Each path below is one point turned by a fixed rotation once a step. After each direction that follows a path, write how fast that rotation turns it, in degrees each step (0 if it stays still).
Each turn is a multiple of 5 degrees from 10 to 175, or 0.
Each row of a path follows its step; steps can be skipped.
Path 1:
step 0: [ 27.7 -16.0 -21.8 -22.3  20.7  13.6  22.9   9.9  -3.0 -22.5   5.6   8.8
 -16.3  10.8 -13.9 -11.4  -3.9  14.8   2.8   3.1  17.8  20.5 -11.7   0.9
   1.5  -7.7  -5.1   0.1   3.7  -4.2   4.3 -14.8]
step 1: [-11.5   5.1   8.9  17.4 -16.5  -5.2 -11.1  -7.3   7.2  -1.7  -3.2 -14.4
  -8.3  -8.3  -9.0  27.5  17.3 -20.1  24.2  -0.8  -4.3  24.3   7.8 -17.7
   4.9   9.0 -21.5  15.7  -2.0  15.8  -9.2  17.6]
step 3: [ 21.3 -14.6  15.0  -1.2 -18.8 -15.7  20.3  13.8  10.3 -10.9  14.0  20.8
   2.8  13.0 -20.8 -16.1   4.4   4.5  12.7  -2.1 -19.9   6.5  12.8  15.0
  -7.6  15.3   3.8   8.7  15.3 -11.1 -17.9  13.3]
step 4: [ -9.2  -1.6 -23.8  12.1   2.9   1.4 -13.6 -11.7   6.3   7.4   5.1  -7.1
   4.7 -28.1  12.2  16.6  11.3  -3.2 -18.0  23.7  -8.8  -7.7 -15.1   0.1
   0.2   0.5 -11.7 -22.2 -25.8   4.9 -26.8  12.1]
step 5: [ -4.0  11.2  -1.1   3.9   7.2   2.4  -8.1  41.0 -11.8 -27.0 -21.4  17.5
 -10.5  22.0   4.9  -6.7  -4.2  13.4  -2.4  -4.6  21.0 -14.0   5.2   9.9
  21.8   6.2   9.8   0.6   5.8   0.2  11.1  -1.4]
step 6: [  3.4   3.9  15.5   4.5 -21.5   1.4   4.3   7.3  14.7  34.6   4.3 -19.8
   0.0 -19.8   4.7  -9.2  32.0 -15.0  14.2   7.6 -10.5  -1.1  11.2  13.0
 -19.9   0.2  15.8  13.2   7.1   9.4   0.4  -8.1]
step 7: [ -8.5 -15.0 -10.5 -31.4  21.2   3.6   2.0  -0.8 -23.7  -3.1  -0.3  12.0
  -4.5  15.0  10.1   8.0  -7.9  -6.9 -17.4   9.8   9.4  12.1 -27.5   4.6
 -18.0 -18.1  -7.8 -14.8 -13.5   1.8 -11.0 -18.6]
step 8: [ -3.8  34.1  16.7   3.5 -10.1   3.9  10.5   7.9   7.8 -14.3 -13.0   9.5
   1.5  -2.8 -10.2  11.1  -3.7  -0.5  10.9 -26.7  -0.5   8.4   3.0  -3.3
   1.8  20.0 -13.9  42.4  -9.3   1.2  -6.2  10.3]
step 9: [-21.3  -5.2  -4.6   2.4 -12.9   3.9 -13.9 -32.0  -0.5  19.9 -22.0 -10.4
  24.5  -4.5  13.0  -4.1   4.3 -11.0 -11.0  -2.0 -12.8 -14.4  11.1  -1.0
   0.0 -26.4  11.8 -16.5  -1.2 -18.4  10.5  -8.9]
step 10: [ 11.6  -5.9  15.1  -4.5  18.0 -19.3  25.2   1.8 -15.3 -15.8  31.7  22.7
  -0.1  19.6   1.4 -22.8 -18.0   5.8  -2.8 -16.3   9.3 -12.7  -3.0   7.3
  -8.3  10.7  10.4  -1.2  -1.5  -1.6  -0.6   8.7]
step 11: [ 23.1  15.4  -6.6   7.1  -9.0  -8.6   0.5 -19.9  33.1  -2.3  -9.7 -19.6
  -6.3 -26.6  -5.7  21.0  -3.4   2.2 -10.8  17.2 -12.5  -6.4   4.6   2.4
  -4.4   2.0  -4.9  11.1 -21.7  22.2   0.7   4.9]
step 12: [-16.8  -0.5  -2.4   2.1  18.3  11.4 -15.5  10.7   3.6 -11.9 -13.0 -14.6
  -3.1  23.4  17.5 -11.1 -13.7  -3.2   9.3 -10.3  21.1  -6.0 -19.4 -15.9
  17.5 -14.7   8.6 -31.0   5.7   2.2  17.8  -5.1]
[ 4.5  7.1  1.2 -4.8  4.7  0.5  0.3 -4.8  8.3  4.3  7.5  2.7 -1.3  7.1
 -7.6  7.7  4.8 -1.1 -3.6 -2.3  0.0  0.6 -5.0 11.1  1.7 -0.6 -2.6 -5.7
  2.6 -1.4 -1.7 -0.9]
100
[-1.9 -7.2  9.5  5.2  2.4 -0.1  3.0  0.0 -6.5  0.6  5.2 -3.4  4.5  1.4
 -0.1  0.3  3.1  1.5 -8.1  0.4 -6.9  1.6  3.9  5.7 -2.6  5.3  5.4 -0.9
  5.6  3.2  7.4 -8.9]
100
[ -9.1   1.2   4.6  -8.7  -3.2   0.7  -1.7  -2.6   0.6  -3.7   5.6  -1.5
   4.2  -4.4   2.4   1.6 -10.0   1.0   7.4   2.1  -3.9   3.4   3.5   5.1
   6.1   1.0  -3.9   1.3   1.7  -6.0  -6.2  -7.5]
60
[  2.6  -6.2   8.6  -4.2   4.8   0.5  -9.8   5.8   0.5 -12.2  -0.6   1.7
   4.9   3.9  -1.8  -1.9   0.3  -5.3   3.7  -5.6   0.6  -1.4   2.4   2.2
  -4.5  -5.0  -3.6  -2.7   3.2   3.1  -0.2   6.8]
155
[ -4.0   1.5  -2.1  -1.1   0.2  -5.1   3.1  -4.5   3.3  -1.9  -2.7   8.2
   3.3  -4.2   7.0  -3.5   2.2   3.1  -6.0   0.2  -4.5  -2.7  -1.7  -0.7
  -2.9   4.2 -10.7  -1.0  11.8  -4.6   4.5   6.5]
60
[ 1.7  6.2  2.0  1.8 -3.2 -2.6 -0.2  6.3 -1.6  2.3 -7.0  1.4  9.6 -5.4
 -2.9  9.3 -3.1  7.7  5.2 -5.0 -2.1 -2.1 -7.0 -1.3  3.2 -5.0  5.0 -3.9
  6.2  3.6  3.9 -1.5]
110
[ -0.6   2.1   0.2   0.9  -6.6  -1.4 -10.5  -4.0  -4.6   1.6   2.7  -6.3
   1.1  -2.6  -0.9  -4.1   3.0  -3.8  -0.8   6.8  -9.0   0.8 -10.5   3.6
   1.1  -6.4  -3.6   0.7  -5.3  -0.5   7.6   3.8]
145
